(in the rows, 128 means zero)
A state moves one step at a time under one of 7 hidden systems, and each row is a state written as 20 numbers. Each run below is a few steps of one system.
luma, trace 1 (11 x 20):
133	140	130	107	134	145	114	124	129	140	128	127	99	118	138	126	147	110	159	173
124	127	129	98	153	131	125	139	116	124	127	141	125	170	118	99	135	141	104	145
100	109	135	148	137	130	128	118	129	121	118	127	145	115	144	112	107	149	95	128
119	139	143	164	95	102	129	105	127	130	135	112	138	124	125	124	136	128	137	114
150	146	116	139	119	125	143	144	128	152	129	133	100	112	125	118	130	98	136	115
145	128	135	111	160	140	121	140	117	142	129	111	114	142	124	150	113	115	126	136
122	112	128	125	145	133	109	128	116	119	139	140	122	131	141	136	137	173	129	134
100	128	131	126	115	124	130	99	126	119	122	131	131	111	132	104	144	132	137	151
132	140	130	134	123	117	136	128	135	140	121	133	134	148	119	93	134	105	112	117
139	127	132	150	139	126	136	145	134	135	127	120	123	119	131	141	96	121	100	121
126	125	138	142	127	125	115	130	111	126	145	109	122	119	129	154	131	146	150	118
fut, trace 2 (11 x 20):
157	111	146	120	130	153	133	135	169	89	143	156	134	161	127	115	143	130	136	113
101	140	96	130	119	132	132	161	125	104	106	133	129	125	124	153	99	140	121	170
110	108	124	99	132	115	129	113	117	121	126	105	164	115	107	140	140	123	146	84
153	131	111	140	94	141	122	127	164	152	121	165	135	107	159	135	133	129	127	124
143	132	144	105	135	132	160	125	143	88	134	125	113	139	95	143	118	99	132	154
114	120	97	121	142	145	96	174	117	129	119	131	146	146	138	139	130	156	145	110
111	116	125	104	116	110	144	86	128	129	121	132	139	76	126	151	124	134	113	147
142	121	140	132	114	146	124	132	165	111	134	140	147	155	130	99	155	110	155	96
131	148	95	127	116	127	148	155	127	129	107	148	113	126	124	153	94	127	100	168
119	100	143	105	161	127	122	127	119	106	140	95	149	128	105	147	134	124	148	89
130	132	102	141	88	135	105	127	141	155	122	160	137	105	165	141	140	161	136	140
rusev, trace 3 (11 x 20):
149	126	136	135	126	145	162	127	128	131	147	153	71	73	136	88	133	115	127	130
128	144	151	123	147	159	113	140	105	136	125	94	115	192	129	117	119	114	137	157
115	118	99	144	156	99	125	119	96	131	121	154	110	120	134	135	119	181	99	125
103	119	160	152	139	112	109	86	149	127	128	103	145	117	137	100	149	104	142	123
152	160	124	142	86	107	137	155	139	155	140	152	120	142	123	104	136	120	102	136
126	121	143	120	166	137	145	158	113	122	139	101	102	104	112	122	102	102	111	131
135	126	143	150	124	139	98	125	100	151	144	111	129	150	152	152	128	170	137	118
117	123	125	129	124	120	148	79	119	121	123	150	99	93	135	101	143	136	134	144
129	143	136	128	141	133	113	138	139	141	116	120	137	181	126	85	140	95	128	128
130	134	114	144	142	96	132	153	130	130	128	142	117	116	122	149	99	143	76	149
111	112	163	149	136	119	116	118	121	118	153	84	137	109	121	129	137	125	151	100
rusev, trace 4:
150	100	158	126	138	131	120	103	152	138	149	146	136	104	152	139	123	156	88	128
123	129	157	160	104	150	146	124	137	85	144	125	113	140	127	97	131	128	150	133
106	153	95	131	112	130	137	147	92	151	103	121	121	139	126	117	111	124	127	137
137	113	130	115	168	110	129	99	121	147	118	119	131	121	124	141	121	117	108	107
149	129	143	161	125	122	105	128	160	124	146	140	120	133	144	133	144	136	139	129
108	142	128	121	113	119	140	140	118	110	137	128	109	112	109	112	137	124	135	161
121	123	128	109	139	140	118	145	107	156	127	114	144	141	130	112	128	131	117	107
139	116	138	139	130	132	137	105	137	130	127	142	123	115	145	143	109	143	102	137
123	129	140	151	126	128	134	119	130	103	133	117	118	143	120	111	138	119	155	117
122	148	101	129	115	117	121	145	118	156	114	134	122	126	133	128	126	125	124	144
132	113	144	106	156	114	132	115	128	129	136	120	129	121	114	129	131	117	115	118
Sunat, trace 5:
128	109	107	151	95	162	132	143	135	141	138	174	117	68	172	80	149	157	147	85
133	154	167	100	123	140	145	91	140	138	113	100	126	163	115	118	114	66	111	198
138	119	100	158	154	132	136	169	90	110	127	139	119	177	119	118	115	166	127	57
96	124	123	148	142	107	112	92	142	134	106	115	123	60	152	171	106	124	124	183
147	130	160	117	100	105	118	108	122	135	168	120	146	157	108	101	186	130	158	78
143	146	95	133	130	152	134	178	151	161	107	168	98	106	155	101	106	106	96	164
117	111	175	104	174	123	135	114	94	92	149	77	132	167	89	144	112	134	117	133
110	117	89	175	93	145	112	132	116	138	117	157	134	99	176	135	128	188	149	100
129	145	156	98	118	101	154	61	146	137	122	113	120	109	104	114	145	63	129	169
157	131	111	147	145	146	104	192	128	143	129	141	137	197	134	98	136	133	127	66
114	127	124	133	156	107	141	125	127	115	123	128	95	69	128	174	83	138	82	199
fogo, trace 6, 11 rows:
121	109	141	123	165	85	180	103	111	70	129	117	133	161	66	114	114	113	102	78
132	143	95	191	118	125	83	181	160	172	108	110	148	107	166	151	117	102	152	88
152	135	152	78	100	93	172	95	109	133	163	119	106	76	84	178	128	122	113	163
151	122	126	103	139	196	87	183	146	134	138	144	124	163	153	87	173	120	182	108
97	134	110	121	122	122	146	96	108	123	97	152	122	122	139	155	82	172	67	214
108	87	153	130	169	130	118	113	127	70	140	105	161	164	106	91	163	135	170	46
126	167	82	190	70	94	120	122	162	182	86	152	141	95	166	147	104	111	103	153
154	114	176	68	159	114	182	126	115	93	170	92	109	124	52	123	133	79	125	102
151	147	86	164	113	178	63	211	144	181	114	146	132	143	193	151	124	151	149	129
99	105	156	72	132	105	181	53	85	80	148	122	107	76	86	159	115	164	106	187
131	124	118	150	131	171	68	150	164	132	114	140	166	204	164	63	187	118	194	65
fogo, trace 7 (11 x 20):
123	152	134	154	125	76	105	65	147	158	109	108	138	144	127	108	167	80	154	122
168	149	120	123	149	84	142	167	152	162	139	157	100	122	104	100	131	86	73	124
128	120	169	136	148	150	108	202	123	126	172	89	118	111	127	138	106	140	108	141
115	125	129	134	73	146	121	120	81	133	154	131	125	108	149	147	140	202	157	128
118	123	134	111	114	160	156	56	116	128	106	141	113	127	142	75	149	108	156	133
149	142	119	150	170	123	128	121	142	139	91	142	119	203	133	107	108	101	94	132
112	116	122	168	180	79	119	156	122	109	137	110	115	101	109	155	105	140	103	112
119	134	149	143	87	104	93	135	126	156	166	96	147	87	130	139	165	133	167	108
156	148	133	91	78	147	161	116	125	165	140	160	103	106	130	94	145	112	118	151
138	118	147	112	172	187	138	149	117	110	123	125	104	180	134	101	100	123	112	144
98	115	105	176	150	115	104	120	99	109	113	124	126	141	147	164	104	190	125	127
netu, trace 8:
115	145	153	187	136	94	90	139	129	156	144	55	124	95	131	142	131	85	170	108
181	154	131	97	99	107	121	134	97	200	168	148	91	112	126	136	165	141	125	129
127	106	169	92	174	187	119	143	121	125	151	120	93	119	147	86	132	126	125	169
99	131	123	151	123	140	109	117	95	121	112	138	140	195	150	117	117	191	110	152
85	115	124	167	132	97	163	78	109	104	114	128	116	87	122	90	119	131	118	110
145	154	134	165	119	105	110	118	155	177	115	110	138	148	139	103	142	73	135	103
175	144	143	131	140	109	148	160	122	153	158	133	79	114	113	147	107	117	88	146
115	112	159	131	152	159	89	159	99	125	161	87	119	132	141	134	137	157	160	124
109	132	109	115	93	130	125	93	91	154	123	158	123	112	152	119	144	180	127	152
115	116	150	122	155	142	149	83	139	107	114	130	115	138	126	61	141	92	129	132
135	152	110	179	134	106	114	156	141	147	107	137	133	177	137	124	102	123	87	131
netu, trace 9, 11 rows:
131	119	175	143	118	142	161	125	91	73	172	87	105	152	92	128	134	138	173	93
110	149	57	135	103	146	99	157	107	188	89	149	122	99	172	123	135	139	155	129
144	110	164	73	178	116	158	46	123	116	126	122	108	134	103	132	129	99	109	153
134	127	118	190	144	131	76	188	176	113	133	158	139	174	158	97	147	154	130	109
88	147	133	121	93	81	166	111	94	122	135	97	124	76	90	161	95	134	95	184
144	106	145	121	136	159	108	137	124	151	145	112	154	146	138	74	172	109	171	28
155	153	105	128	97	143	143	125	142	173	105	168	99	100	164	170	84	128	78	209
122	101	177	122	187	142	141	114	103	50	155	85	106	182	87	109	142	124	173	98
98	152	47	170	95	104	79	165	127	181	91	170	148	105	176	139	133	176	120	139
127	108	193	76	149	97	183	41	123	101	150	93	120	93	76	117	135	78	113	138
162	145	105	177	115	163	71	218	174	164	127	161	150	190	176	89	148	131	135	85
pok, trace 10 (11 x 20):
147	112	132	125	118	113	157	101	117	122	140	161	133	138	123	130	119	170	84	99
113	126	155	172	130	147	124	122	148	110	128	107	114	110	147	100	126	104	150	137
139	160	110	130	109	103	133	130	101	154	120	123	125	167	109	141	126	123	127	126
130	104	132	117	173	129	129	128	122	137	135	123	110	89	130	120	127	122	119	111
142	135	143	138	114	131	98	121	143	140	139	135	133	150	146	142	140	146	131	152
118	131	129	126	120	116	154	131	110	109	141	138	107	114	107	101	134	135	122	131
115	128	133	133	139	142	107	135	127	150	115	110	144	145	143	109	123	116	124	127
142	126	125	137	121	110	148	108	123	130	128	140	122	125	124	145	114	139	105	120
124	123	146	146	141	136	116	131	134	120	141	111	115	119	133	117	139	117	154	123
135	150	112	123	110	116	126	132	115	155	123	139	121	139	127	131	131	132	122	142
124	109	145	111	158	132	133	124	123	119	138	122	123	116	121	115	129	126	118	122
luma, trace 11 (11 x 20):
169	150	121	147	135	165	142	153	111	121	127	158	73	202	137	107	122	136	133	138
79	112	105	134	190	128	137	116	87	102	93	109	106	119	126	139	89	141	117	150
104	115	128	142	138	70	86	81	122	147	130	126	159	130	133	116	173	157	135	92
150	148	139	144	100	102	138	122	172	156	140	155	105	77	135	101	144	90	105	160
145	147	168	130	143	143	123	185	121	138	153	83	118	169	107	111	113	93	119	133
126	115	109	133	131	154	127	151	73	149	132	134	114	116	153	155	95	194	108	116
109	111	155	124	127	136	135	43	105	111	128	110	117	111	137	125	150	136	172	133
143	156	96	144	129	112	117	123	149	147	104	173	112	171	137	76	160	106	131	133
118	128	137	132	175	101	145	149	139	117	122	111	118	113	103	130	86	94	69	157
115	112	145	156	131	115	78	157	112	146	160	97	158	128	140	142	140	174	133	84
135	142	130	122	68	133	153	96	111	154	142	146	97	66	143	134	139	138	140	159
pok, trace 12:
144	134	139	149	120	141	130	161	126	137	142	106	123	137	124	113	129	106	146	91
143	142	115	119	122	138	138	128	104	165	119	126	105	113	137	156	105	125	119	147
129	104	148	106	163	143	121	108	111	107	143	124	115	138	126	131	144	151	146	123
115	139	106	145	117	119	113	120	136	132	115	160	123	133	147	106	145	146	126	151
112	127	148	116	136	100	143	116	132	108	132	113	140	129	96	107	131	105	108	132
141	128	121	159	128	134	110	164	143	152	126	128	141	138	148	125	117	127	115	98
136	133	143	127	105	120	154	108	115	131	142	112	113	94	119	159	112	125	123	145
135	121	133	122	141	160	108	140	112	132	138	122	117	152	139	109	152	136	167	103
125	141	104	115	123	118	142	106	120	142	105	156	112	120	132	131	118	131	104	169
114	106	155	127	167	121	115	125	137	92	141	110	142	150	112	113	141	130	130	112
126	148	102	167	92	109	117	143	142	155	117	149	135	116	149	128	124	139	113	132
fut, trace 13:
135	136	147	168	103	105	106	135	158	123	148	121	141	128	135	162	128	142	125	141
123	145	131	118	95	123	144	153	109	124	152	118	108	103	104	119	144	118	155	133
139	127	125	94	136	168	125	138	111	168	119	125	128	136	146	112	125	116	129	121
135	108	137	123	152	138	142	93	122	109	123	147	117	138	138	139	110	156	105	137
96	123	126	161	134	118	110	121	142	93	120	122	137	136	130	118	141	136	154	129
119	153	104	129	102	92	132	132	128	151	115	134	137	117	115	123	136	111	119	132
158	121	147	117	141	130	138	145	142	142	144	121	125	122	120	124	124	102	111	101
141	128	138	137	119	152	117	145	122	129	140	127	120	137	146	156	112	157	126	146
102	121	129	114	127	133	140	106	100	105	131	118	116	111	118	122	139	140	155	136
123	128	110	124	129	137	116	116	136	149	102	143	142	142	145	96	144	118	134	117
142	129	130	134	141	105	149	117	145	119	121	143	121	132	115	134	108	117	89	138
Sunat, trace 14 (11 x 20):
136	138	153	183	106	143	108	135	129	149	145	109	111	121	160	123	127	134	143	131
134	152	130	117	118	119	149	116	86	159	136	120	87	121	116	112	132	117	127	148
125	113	129	125	173	151	107	125	106	149	120	123	118	150	148	98	133	134	131	106
127	129	138	156	138	111	124	95	130	125	127	145	109	132	144	130	121	154	100	162
107	132	150	162	123	108	126	121	118	120	143	105	121	128	118	88	146	119	145	111
132	147	118	141	113	123	120	142	118	184	119	127	127	122	147	116	116	122	101	134
146	114	162	123	159	130	144	113	114	131	148	110	101	124	119	123	120	119	114	118
126	130	125	161	124	152	104	138	113	136	130	127	111	141	160	127	129	159	149	133
114	139	130	119	128	104	145	90	106	133	124	130	104	113	114	112	137	122	122	156
126	121	132	143	146	133	106	134	130	146	125	124	142	157	142	89	143	125	127	92
138	139	134	152	128	109	138	124	136	138	131	139	107	113	134	137	103	133	85	161

Name the system that made each run.
trace 15:
142	104	146	96	128	159	119	127	148	131	147	156	140	122	147	105	149	148	116	128
123	133	141	133	111	153	156	130	138	88	123	138	119	150	124	111	108	124	118	160

Sunat
trace 16 (2 x 20):
80	100	109	76	173	145	91	160	84	113	133	115	140	116	124	129	148	173	152	128
104	105	125	105	103	126	117	61	144	134	110	163	177	118	155	117	147	165	108	139

netu
trace 17, 2 rows:
154	105	172	133	160	107	140	123	159	77	151	118	156	195	88	123	129	118	106	78
106	147	90	190	91	125	102	196	126	139	125	132	121	89	159	164	100	167	128	151

fut
trace 18:
164	123	150	167	151	102	110	162	116	154	170	112	107	113	134	171	104	160	94	104
123	126	160	131	114	148	117	122	100	140	168	104	88	68	147	131	149	144	170	155

Sunat
trace 19, 2 rows:
98	128	99	113	132	97	89	153	147	109	120	137	162	126	116	161	146	150	136	148
111	118	135	87	97	116	138	131	144	121	147	135	161	85	110	114	153	128	120	126

luma
trace 20, 2 rows:
160	131	163	171	123	91	110	94	187	134	154	150	111	106	144	114	163	111	128	134
130	170	132	147	119	121	120	200	132	142	143	111	93	134	114	111	122	95	125	174

luma
trace 21:
116	152	122	123	148	106	116	132	68	158	110	79	147	216	100	128	119	121	121	101
139	96	115	154	155	113	126	120	126	154	140	156	106	49	161	137	115	165	96	96

netu
trace 22, 2 rows:
101	142	108	129	89	124	106	114	143	122	105	131	161	144	135	138	144	131	157	150
136	129	113	103	125	97	158	128	143	127	122	150	139	120	97	111	135	100	103	107

Sunat
trace 23, 2 rows:
104	115	166	87	123	102	74	106	177	131	150	138	184	123	134	109	175	148	98	181
136	129	144	149	75	131	167	167	154	102	152	160	149	145	114	70	123	138	82	100

pok
trace 24:
139	133	119	72	133	104	114	135	121	144	142	144	139	156	99	99	184	121	143	104
135	115	128	119	145	147	129	157	156	142	127	157	127	99	153	114	102	132	70	154

fut
trace 25 (2 x 20):
82	95	129	119	142	149	114	72	135	133	95	143	168	123	167	54	145	137	114	112
144	148	139	180	101	105	164	92	167	124	106	148	132	161	128	108	98	97	74	142

netu
trace 26, 2 rows:
143	79	153	136	136	153	141	133	159	104	159	130	136	61	142	128	125	134	131	71
136	154	142	135	57	178	140	119	126	124	126	118	125	155	145	144	118	125	166	166

rusev
trace 27, 2 rows:
153	134	113	151	136	90	151	108	142	115	121	168	108	156	111	116	133	125	107	109
112	134	136	157	148	108	110	165	148	125	133	95	126	102	120	132	119	96	127	138

netu
trace 28:
123	103	179	79	96	146	109	115	107	155	183	136	156	110	145	100	161	196	96	138
127	115	148	164	90	186	165	102	142	93	124	165	116	143	163	61	119	149	123	130

fogo
